Rows are one point carried round by a steady rotation, each followed by how many ticks it has turned.
The counts run from 0 to 326.
[185 117 106 147 140 132 180 111 141 156 126 191 107 148 117 158  92 164
 154 141 146 158  93 121 137 146  88 143 157  86 114 163 118 135 119 170
 106 139 161 139 118 105  94 105 124 134 135]
106
[145 155 146 161 152 120 169 159 132 144 131 177 133 162 129 179  98 161
 175 138 118 124 116 116 148 164 132 146 185 111 128 155 106 163 118 116
 114 116 156  58 122 106 129 127 148 104 143]
265
[155 132 131 159 147 121 181 131 108 133 123 159 108 157 104 163  85 151
 161 139 156 186 122 120 156 141 100 170 162  97 109 178 126 143 117 137
 112 122 145  92 114 109  85 100 135 128 124]
203
[149 148 133 137 139 114 161 130 117 158 130 140 140 134 115 144  81 156
 157 145 171 157  90 115 136 158  96 128 141 125 146 182 115 160 126 106
  52 151 140 140 119  94 117 113 165  90 163]
115
[173 107 131 134 145  86 156 117 147 132 117 194 115 134 104 130 100 185
 117 135 124 166 105 124 143 148 103 156 161 103 100 178 124 130 147 158
  77 126 131 101 115  89 125 110 113 133 139]
279
[157 116 130 146 161  77 139 149 174 153 130 169 136 122 146 133  96 179
 140 139 147 116 107 111 127 156 131 112 163 116 111 134  71 151 113 124
  65 137 125 126 112  97 171 139 119 108 154]
160
[147 147 122 161 136 103 133 134 144 152 120 141  90 137 131 124  53 162
 149 128 181 156 120 110 135 141 120 128 142 114 129 182 105 171  91 105
  68 133 113 114 138 109 139 108 136  85 123]
224
[162 119 134 140 162 115 183 132 122 144 130 177 159 150 118 178 118 151
 158 146 141 163 107 130 149 160  94 157 177 100  95 147 109 141 133 145
 114 133 165 106  93  99  98 107 126 154 160]
9
[159 113 102 162 145 133 189 136 147 140 132 176 103 165 140 154  78 161
 162 137 147 127 111 103 163 129 122 136 169  77 103 124  91 156  66 140
 134 137 129 125 112 117 131 146 117 102 113]
243
[133 155 124 135 161 104 146 157 145 150 141 131 134 133 138 143  71 163
 150 132 172 149 113 108 151 147 117 117 155 121 129 136  72 189  86  95
  74 138 112 113 121 102 162 142 139  83 151]
235
[153 137 127 123 163 101 136 136 130 140 126 147 141 125 117 138  70 170
 132 134 168 202 109 133 152 148  83 143 146 111  93 158  77 162 113 121
  74 134 120 128  94  96 120 109 115 156 151]
33
[161 170 110 161 145 138 162 140 123 143 135 136  98 159 122 154  66 145
 164 138 188 180 133  96 130 130 107 149 156  97 119 162 110 165  99 122
  95 128 134 122 123  96 113 108 144  90 129]
36
[151 157 119 148 140 126 162 148 142 149 124 172 119 158 123 150  82 188
 165 151 119 133 114  96 161 151 116 137 155 107 156 151 119 174 119 120
 100 120 155  85 137  93 153 138 154  79 126]
173
[153 140 103 139 155 130 155 143 138 140 130 161 112 146 137 162  56 144
 154 125 172 161 111 139 154 139 101 120 156  97  81 140  69 161  75 135
 114 130 127 129 110 129 106 111 114 139 133]
43
[161 152 116 157 135 136 178 124 107 156 123 146 120 152 113 153  82 144
 171 144 175 162 102 100 146 146  95 141 146 110 141 175 134 158 115 119
  85 147 157 134 130 102 103 107 169  87 144]
116
[144 128 135 175 166 104 178 151 158 156 141 161 135 161 150 170 112 142
 185 134 153 107 120  91 132 140 148 123 178 106 124 144  95 152  93 112
 111 141 140 107 111 107 143 131 149  78 152]
70
[151  95 147 142 167  87 180 139 138 140 136 173 172 134 118 149 134 178
 140 151 127 156  98 108 167 156 109 150 169 115 111 131 101 146 137 135
  95 140 129 104  81  81 137 150 124 128 152]
262
[143 161 137 153 148 124 159 142 131 150 132 172 129 155 126 177  94 141
 167 128 144 137 108 136 118 170 116 133 182 108 104 171 102 141 125 124
  82 125 165  86 118 122 106  88 147 105 152]
13
[180 105 115 135 136 112 194 117 127 133 126 194 133 140 116 156 108 162
 134 138 122 145  83 119 148 143  94 145 181  81  92 154 115 130 138 157
  93 145 144 122  97  99 117 132 115 126 145]
187
[162  96 117 152 165  95 162 117 152 148 126 151 114 132 128 136  83 171
 146 146 180 186 108 105 165 128  91 144 132 108 114 147  89 159  89 143
 110 141 117 161  97  97 120 128 107 137 131]
227
[169 122 125 163 156 118 166 117 142 152 128 182 109 160 114 154 101 168
 165 145 147 163 120 107 147 155 100 160 149  98 131 175 134 137 131 154
 112 126 170 116 120 101 100  95 140 133 135]
283
[172 173 113 148 142 134 164 134 124 151 135 144 123 157 119 154  94 146
 174 139 174 171 119  96 123 144 103 141 165 103 132 165 117 157 133 133
  67 130 149 130 120  89 117 107 154  81 155]
293
[154 154 124 125 124  98 137 129 138 159 124 159 127 124 121 136  71 165
 148 137 144 141  88 133 127 172  99 113 151 113 129 182  98 150 137 121
  35 150 141 125 133 106 129 114 148  96 157]
109
[136 128 148 171 151  84 155 135 136 143 121 141  94 134 132 128  62 150
 140 116 174 142 110 104 144 138 135 122 155 120 120 187 102 159  88  93
  73 141 109 101 131 112 135 122 133  77 127]
138
[156  94 133 161 175  91 169 137 141 137 135 152 121 141 127 136  95 174
 142 145 165 184 127  97 169 127 116 166 154  99 101 144  89 164  93 126
 119 125  99 119  85  90 131 137 109 131 126]
147
[133 123 130 168 148 112 164 132 131 152 127 158  93 146 131 165  53 135
 162 117 169 141 103 134 151 147 116 128 159 109  91 169  80 146  70 110
 118 144 131 113 121 134  96  98 123 129 126]
134
[152 146 115 131 156 140 175 157 131 153 130 183 150 162 125 177  90 168
 172 148 125 135  91 133 156 167  95 133 171  98 116 131  89 158 113 135
 118 124 175 101 104 113 112 121 142 132 146]
180
[138 140 125 166 152 125 134 136 146 164 124 153  91 146 140 149  43 155
 173 131 188 154 116 124 150 154 113 123 140 121 127 168  84 163  80 110
  99 138 139 116 142 127 119 101 136 112 126]
225
[184 124 105 128 145 117 173 122 151 134 133 187 129 150 114 150 100 168
 138 144 135 157 105 120 138 141  93 142 172  85  89 143 110 134 137 175
  94 132 152 135  97  89 111 116 114 134 149]
101
[154 148 121 163 149 131 161 136 134 141 125 160  93 152 128 165  65 134
 160 123 173 160 133 128 125 133 113 142 179  97  85 170  99 144  94 135
 106 126 139 101 126 121  99  85 122 116 127]
214
[165 161 122 124 127 111 147 131 148 143 122 177 119 131 119 139  73 171
 121 130 128 143  99 134 122 159 108 115 175 103 110 175 102 149 151 139
  36 136 132 113 125  97 149 104 130  88 150]
103
